In the data rows, the value 128 means zero.
Here is a table of points, one per row:
[131 110  76 111 150 145 129 167  60  99 132 107 117  93 134 166 166 161 114 119 116 169 138 140 131  92 156  69 159  87 140 131  89 161 119 183 133]
[157 157 131 134 152 106 146 139 109 121  91 159  76 172 104 130 106 103 163 139 110  88 147  95 161 119 151 127 143 153 124 129 191 142 185 127  43]
[134 113 156 153 151 102 157 141 110  86 107 121 170 168  82  90 145 120  91  92  85 118 127  57 123  54 115 107  74  97 155 137 147  96  92 123 168]
[134 117 190 118  71  95 135  91 126 147 182 110 114 126 112 182 128 103 162 157 161 168 125 101  96 148 105 100  52 128 152 129 165 114 123  94 130]
[128  83 145  82 119 121  39 136  90 162 138 139 149 187 142 134 171 178 155 134 115 114 138 130 120 149 160 121 205 131 113  80  72 138 126 124 126]
[140  95  86 225 169 166  95  67 102 125 167 184 108 166 111  69  73 107 116  88 171 112 136 107 149 147 155 164 152 110 145 140 121 146 141 135 130]
[146 160 106 186 106 108  99 146 142 174 191 153  96 108 211 146  93 118 115 171  98 148 161 187  87 156 111 109 166 158  54 153 141  52 141 166 135]
[ 83 113 112 118  93 110 119 135 147 165 142 117 113 137 107 170 128 136 123  52 152 142  65  53 118 104 125  90 125 106  81  92 183 103 167  76 152]
[128 103 143 151 170  77 155 164 109 139 100 164 166 117 129 134 147 144  99 111 142 116 222  54 137 145  71 105  35  85 128  78 129 119 106 103 129]
[112 124 144 168 113 134 127 128 133 123  81 149 136 186 170 157 113 146 217 118 115 137  99 248 155 125 141 152  95 132  70 181  80  71 149 156 132]
[117 205 129 140 161 152 115 148  76  88 114  83  89 159 152  28 124 162 129 111 174 186 143 217 149 131  99 146 160 186 149 120 207  73 142 148 144]
[143 123 147 168  53 112  98 127 129 129 119 152 142  98 179 155  92 118 129 167 128  98 153 210 181  68 191 143 138 126 113 134 138  72 129 131 121]
[159 145 233 163 216 104  82  70 145 111 160  58 104  96 134  53  81 142 155 133 120 112 155 112 143 143 186 152 107  97 140  87  95 103 177 131 113]
[ 37 133  87  96 104 164  70  97 113 190 142 130 111 104  66   0  98  58 129 145 124 156 126 133  87 203 143  84  51 152 110 150 113  79 109 142 142]
[154  99 176 122  75 157 108 109 169 123 121 138 156  90  93 160 103 106 104 150 153 116 122 120 114 143  96  86  85 149 111 112 163 144 116 103 173]
[117 126 152 128 198 108 138 165 119 129  75 131  81 133 129  51 140  39 176 198 107 129  86 126 174 123 143 150 132 107 144  99 147 210 121 123 140]
[179 160  32  74 148 143 169 175 161 108 115  72 168 106 114 100 113 158 172  95 135 123 127 101  64  94  92 112 130 196 146 172  27 166 102 158 170]
[114 125 170 153 122  92  54 128 149 148  83 153 151 162 172 139 173 149 106 104  64 128 103  83 106 100 101 116 210 227 105 104 112 110 118 144 133]
[131 184 177 120 121 176  96 218 101  66 162 106 138  80 137 171 163 113 118 121 141 128 105 155 113  82 131 240 115  96 133 151 140 150  92 146 176]
[159 114 120 131 136 163 115  67 130 159 176 174 131 133 124  11 135 132 152 107 126 141 173  81 155 136 221 172 165 109 155 139 120 158 149  94  97]
[116  58 153  76  89 124 153  90  97 101 131 151 129  89  80 211 130 124 176 154 125 176 101 122  97 212 138 120  90 129 172 178 136  87 135 137  95]
[ 84  95 118  62 138  65 194 105 144 120 138 115 176 109 127 129 144 181  75 109  87 174 126 118 172  94 137 153  81  74 132 131 174 142  63 126 130]
[151 135 143 146 173 123 169 147 102 111 151 149  83 143 128  88 135 108 129 134 167 104 113  85 175 131 149 175 120 139 101 146 160 151 123 103  92]
[135 116 128  87 117 122 151 147 179 146 159 113 164 132  67 155 136 109 148 128 200 117  90 154 124 146 119 101 154 116 104  30 151  94  80  84 146]
[137 143 143 217 140 131 129  77 163 136 143 114  81 151  82 115 106 155  95 222 144 151 116  10 159 169 186 162 140 134  75 156 122 106 127 208 115]
[153 190 169  75 180 121 110 141 107 115  96 136 148 172 116  74 150 101 111 173 135 118 119 132 157 156  89 130 133 145  96 175 177 171 117 139 134]
[117 116  69  69 137 143 181 140 104 104 125 125 111 106 126  59 126 148 139  98  62 109 152 158 107 109 122 129 121 150 164  99  87 156  99 156 185]
[ 62 133 114 104 148 111 150 168 144 189 143 105 177 126 137 130  91 137 144 104  94 134  65  42 128 162 117 114 138  72 151 106 167  68 112  68 117]
[ 95 137 133 123  69 143 197 116 123 177 150 105 150 150 120  95 157 138  88 104  33 120 134 126 200 106 119  96 110  52 170 112 137  71  79  56 137]
[126 110 142 123  90 125 146  83 116 114 170 176 146 149 135  71 152  97 122 206 175 161 121 190  64 131  89 106 151 192 170 162 184 127 211 117 142]
[109 111 153 167 159 115 119  90 156  61 166 163  99 155  87  89 121 132 117 117 121 125 145  60 137 178 139 148 143 108 143 136 119 163 127 181  92]
[151 110 131 148  99  69 138  93 124 105 158 132 137  97  77 193 147 138 164 172 124 142 114 180 107 128 144 119  94 130 112 152 168 110 128  66 149]
[ 87 109 102 193 108 145 127 106 171 116 103 151 155 128 126 155  90 131 165  88  88 115 125 145 180 209 142 123 126 124 149 145 138 189 175 165 124]
[131 137 158  95 128  75 138 123 143 160  77 187 111 149 169 234  98  90 111 103 101 150 115 185 129 113 140 134 150 114  86 133  55 129 131 156 105]
[181  84 160  86  83 111  98  63  94 139  76  81 149 136 177 130 142  87 104 164 150 180 138 130 139 142  99 112 124 129 158 163 166  89 127  88 154]
[138 155 161 132  71 103 111  77  64 103 166 168 124  46  70 122 132 105 145 153 148 148  44 102 108 160 114  94  94  91 176 179 113  87 174 104 161]
[125 139 124 233  62 114 110 136 144 143 108 130 167 135 146  38 150 107 128 124  98 110 132  98 155 120 127 151 163 163 106  93 124 168 136 119 104]
[130 106  84  89 125 139 150 143  76  71  86 100  97 139 113 163 108 164 139 123 104 135 125  97  95 101  57 177 161 132 120  26 127 149 123 158 149]
[113  92 123  79 167 127 132 130 144 160 156  95  97 160 117 176  95 185 119  48 132 160 127 121 148 100 155  87 153 173 113 149  71 150 157  99 159]
[131 120  66 199 128  88 162 154 184 155  88  93 137 140  93 131 133 150 113 116  91 168 102  88 102  90 115 109 120  99 149 107 174 136  40  74  87]
[105 156 111 154 153  76  98 110 146 161 114 125  83 167 193 247 186  58 123 137 100 130 158 208  98 146 118 132 198  80 117 140  64 122 128 137 102]
[144 120 132 112 179 167 128 128 154 158  61  89  90 152 103  35  96 114  97 128 193 145 119 179 134 116 134 104 147 118 137 182 194 140  94 139 137]
[118 151 159 153 109 168 151 123 109 110 162  57 217 189 184 202 125 116  60 117 102 120 145 214  65 170 181 125  76 124  97  59 161 240 106  86 162]
[120  97 136  99  82 144  79 159 185 158 144 120 155 115 110 205  92 118 171 101 142  85 116 119 116 143 122  97 150  84 131 128 186 111 121  77 159]
[ 95  94  83  90 172 116 105 150  56 144 142  92 123 157 114 154 118 172 116 151 134  80 113  78  96  77  40 144 111 155 126 102  92 151 162 159 128]
[142 146 184 115 174 140 133 161 146  71  97 140  86 162 123  42 157  98 135 125 123 122 108  67 120 121 161 122 145 133  80 135 157 131 105  69 109]
[156 153  85 133 161 147 123 129 140 109 139 150  76  65 124 118 105 121 100 172  77  99 134  90 190 126 167 132 123 137 119 118 122 151 234  96  89]
[ 98 118 122 122  79 165 179  84 150 120 132 181 148  93 120  91 104  74 113 175 182 137 136  38 111 147 120 139 124 166 128 159 129 114 106 125 136]
[142 128 102 163 103 105 124 146 128 150 179  95 151  95 117 113 108  69 127 125 112 135 130 102 190 180  97 146 181 164 113 144 146 127 145 158 118]
[129 117  61 139 101 135 109 136  90  60  68 118 216 140 126 149 140 109 100  93 115 130 166  47 107  83 145 114  91 107  67 107 171 172 116 129 171]
[168 151  60  72 162 162 186 121 120 160 116  89 118  92 144 149 154 143 167  81 144 130 120  26 112 121 102 125 140 156 108  92  96 147 112 181 171]
[127 197 107 105 138 199 112 135  74  95 130 105  95 106 136 113 142 145 144 140 116 150  77 211 164 129 131 125 149 160 165 147 150 106 121 158  98]
[139 118 145 129 121  88 172 167 159  92  97  85 216 156 178  39 178 174 119 119 136  34 127  53  72 165 151  82 102  77 116 135 178 133 114 106 110]
[ 64 100 130 100 116 107 116 106 111  29 121 171  76 188 147 186 155 128  46 123 137  78 121  76 155 155 109 114 176 168 122 110  43 118 117  98 134]
[148 117 152 147 105 118 165 106 126 145 177 149 159 118 101 118 162 112 168  79 121  89 120 255 149  99 113 117 150 157  99 127 140 144 134 140  62]
[126 160 148 123 138  82 105 147 184 147  90 189  90 154 172 255 161  99 125  89 150  93 144 240 145 143 230 151 120 192 207 106 111 106 121 185 126]
[124  66 137  82 127  90 146 177 115 146 102  91  86 152 118 125 101 167 108 109 114  96 132 199 112 126  87 143 189 146 143 137 105 154 149  95 166]
[140 123  78 141 199 194 199 160 110 142  85  79 142  94 128 177 170 153 189 166 130 109 180  55 108 107 113  80 143 160 142 131 105 131 121 160 173]
[102 148  67  95 162 133 173 148  92 136 123  95 108 121 106 250 133 199 149 162 139 100 158 114  77 103 108 159 127 117 126 126  88 144 117 116 160]
[151 115 104 120  70  91  87 126 181 119 138 157 124 106 135 101 131 132 142 146 143 133 155 144  96 179 137 122  59 145 219 159 139  96 114  77 139]
[ 52 102 112  78  99 181 112 111 130 172 163 166 117 102  95   0 123  86 126 208 194 170 101 126  97 115 146 118  78 129 144 146 116  86 138 144  62]
[ 93 110 117 125 129 109 120  93  88 158 177 150 140  70 122 183 144  95 158 188 130 173  70 132  63 155 150 142 134 121 174 147 153  97 110  53 140]
[ 96  84 132 123 116 105 126 149  95 224  97 141 112 171  74 173 157 182 102  85 140  63  96 136 123 108 153 163 156 116 124 130  78 147 142 104 181]
[136 173 153 101 154 220 112 109 115 106 122 111 130  56  92 148 159 112 100 135 149  79 145 173 120  98 132 151 145  92 150 113 137 111 103 196 142]
[152 192 183 219  70 123 147 124 131 147 133 125  44 196  98 127  89 117 152 136 111  94 141  61 108 116 149  88 136 143 153 176 141 222 145 170  66]
[ 95 140 112  75 123  84 126 123 202 111 141 111 168 159 128 194  76 129 123 138 148 139 119  90 160  69 104 103  82  58 140 135 206 142 109  86 121]
[ 92 109 166 151 111 111 114 114 172 113  95 150  86 116 155 156 132 118 128 130 143 123 197 254 121 136 133 129 166  82  90 119  64  87 121 157 114]
[175  97  57  80 142 162 162 142 119 105 121  92 121  92 205 177 123 178 131 137 172 124 132 120 139  74 121  92 147  96 142 135  99 168 111 168 114]
[148 166 155 177 110 201  84 144 149  60  94 102 144 106 134 135 186 139 126 134 142 117 118 155 135  60  99 121  84 110 148 111 132 157 117 124 120]
[109 155 167 212 119 117 135 134 159 144 139 132 145 120 138 130 132 140 132 129 113 180  91 247 156 127  99 103 174 144 105 102 139 177 179 126 140]
[ 99 137 146 157 108 105 125 111 113 171 139 120 142  87 154 104 103 130 131  53 129  96  91  95 188 153 136 205 135 187  77 121 125 166 113 127  61]
[105 172 141 181 101 111 139 126 131 132 139 154 132 135  94 115 108 134 163 140 127 139 235  92 172 154 149 144 183 134 126 144  93 181 157 155  97]
[150 174 150  90 158 241  93 141 142  93 128 146  75  59 154 110 184 149 118  53 102 182 123 119 107 128 109 188  93  88 110 140 123 124 147 167 146]
[154  97 139 163 149 128  97 119 165 161 127 214 145 147 193 147  80 124 103 151 104 126 157 151 126  92  92 163 153 156 127 126 107  60 114 120 104]
[150 104  81 153 128 128  90 100 167 145 124  97 155 134 145 120 120 101  79 149 164 123 133 182 129 160 155 156 126 172 113 128 116  22 150 146  92]
[145 108 176 146 191 124 108  96 140 111 156 159 103 107 133  92 103 128 141 103 170 126 168  68 167 140 156 153 154 104 134 166  96 135 165 130 127]
[126 108 119  81 118 122  97 111  94 139 149 153  97  77  79 132 110 118 174 131 120 179 154 174 114 162 135 122  48 132 167 191 132 104 117  81  80]
[218  94  90  92 151 118 134 163 136 153  90 118 107 177 123 128 121 147 118  94 139 132 122 158 108 116  66 177  84 114 138  71  55 149 154 131 155]
[147 205 146 117 103 206 129 150  70  92 118 110 114  82 155 106  94 125  97 130 170 189 128 153 115 172 175 143 137  97 169  97  67  97 141 140 102]
[132 133 108  46 166 108 123 118 122 131 108 133 111 201 158 161 121 159 169  99  90  69 101 148 119  97  82 119 100 136 141  85  87 114 121 127 135]
[157 130 153 127 124 121 151 137 173 118 149 123 149 120 126  60 115 135  88 213  54 147 128 199 132 136 106 128 162 164  99 153 124 111 181 158 106]
[142  80 136 145 117 162 129 197 108  88 198  98 160 137 148 151 158 114 120  82 136 149 131 122 126 119 119  77  83 113 109 121 166 154 102 192 158]
[138 192  98 147 150  79 167 147 123 178 114 151 213 119 149 125 128 182  88 116 151  85 132 100 136  83 100  79 100  89  70 126 157 128  87 123 152]
These points spread out most along one direction. Take the direction at right angles to it along which they spread out most. Then take the direction at right angles to both along which they spread out most. Go by this last direction. How many in every 100 of the points above lie lower along it than each point below? Round to a whole number. More than half of the points above lie lower than the first one.
[ 83 113 112 118  93 110 119 135 147 165 142 117 113 137 107 170 128 136 123  52 152 142  65  53 118 104 125  90 125 106  81  92 183 103 167  76 152] -> 17
[126 110 142 123  90 125 146  83 116 114 170 176 146 149 135  71 152  97 122 206 175 161 121 190  64 131  89 106 151 192 170 162 184 127 211 117 142] -> 19
[157 130 153 127 124 121 151 137 173 118 149 123 149 120 126  60 115 135  88 213  54 147 128 199 132 136 106 128 162 164  99 153 124 111 181 158 106] -> 59
[131 137 158  95 128  75 138 123 143 160  77 187 111 149 169 234  98  90 111 103 101 150 115 185 129 113 140 134 150 114  86 133  55 129 131 156 105] -> 41
[138 192  98 147 150  79 167 147 123 178 114 151 213 119 149 125 128 182  88 116 151  85 132 100 136  83 100  79 100  89  70 126 157 128  87 123 152] -> 33
[143 123 147 168  53 112  98 127 129 129 119 152 142  98 179 155  92 118 129 167 128  98 153 210 181  68 191 143 138 126 113 134 138  72 129 131 121] -> 27
[151 110 131 148  99  69 138  93 124 105 158 132 137  97  77 193 147 138 164 172 124 142 114 180 107 128 144 119  94 130 112 152 168 110 128  66 149] -> 4
[ 95 140 112  75 123  84 126 123 202 111 141 111 168 159 128 194  76 129 123 138 148 139 119  90 160  69 104 103  82  58 140 135 206 142 109  86 121] -> 10
[140  95  86 225 169 166  95  67 102 125 167 184 108 166 111  69  73 107 116  88 171 112 136 107 149 147 155 164 152 110 145 140 121 146 141 135 130] -> 96
[125 139 124 233  62 114 110 136 144 143 108 130 167 135 146  38 150 107 128 124  98 110 132  98 155 120 127 151 163 163 106  93 124 168 136 119 104] -> 95
[128 103 143 151 170  77 155 164 109 139 100 164 166 117 129 134 147 144  99 111 142 116 222  54 137 145  71 105  35  85 128  78 129 119 106 103 129] -> 28
[117 126 152 128 198 108 138 165 119 129  75 131  81 133 129  51 140  39 176 198 107 129  86 126 174 123 143 150 132 107 144  99 147 210 121 123 140] -> 87
[102 148  67  95 162 133 173 148  92 136 123  95 108 121 106 250 133 199 149 162 139 100 158 114  77 103 108 159 127 117 126 126  88 144 117 116 160] -> 36
[ 95 137 133 123  69 143 197 116 123 177 150 105 150 150 120  95 157 138  88 104  33 120 134 126 200 106 119  96 110  52 170 112 137  71  79  56 137] -> 18
[126 160 148 123 138  82 105 147 184 147  90 189  90 154 172 255 161  99 125  89 150  93 144 240 145 143 230 151 120 192 207 106 111 106 121 185 126] -> 39
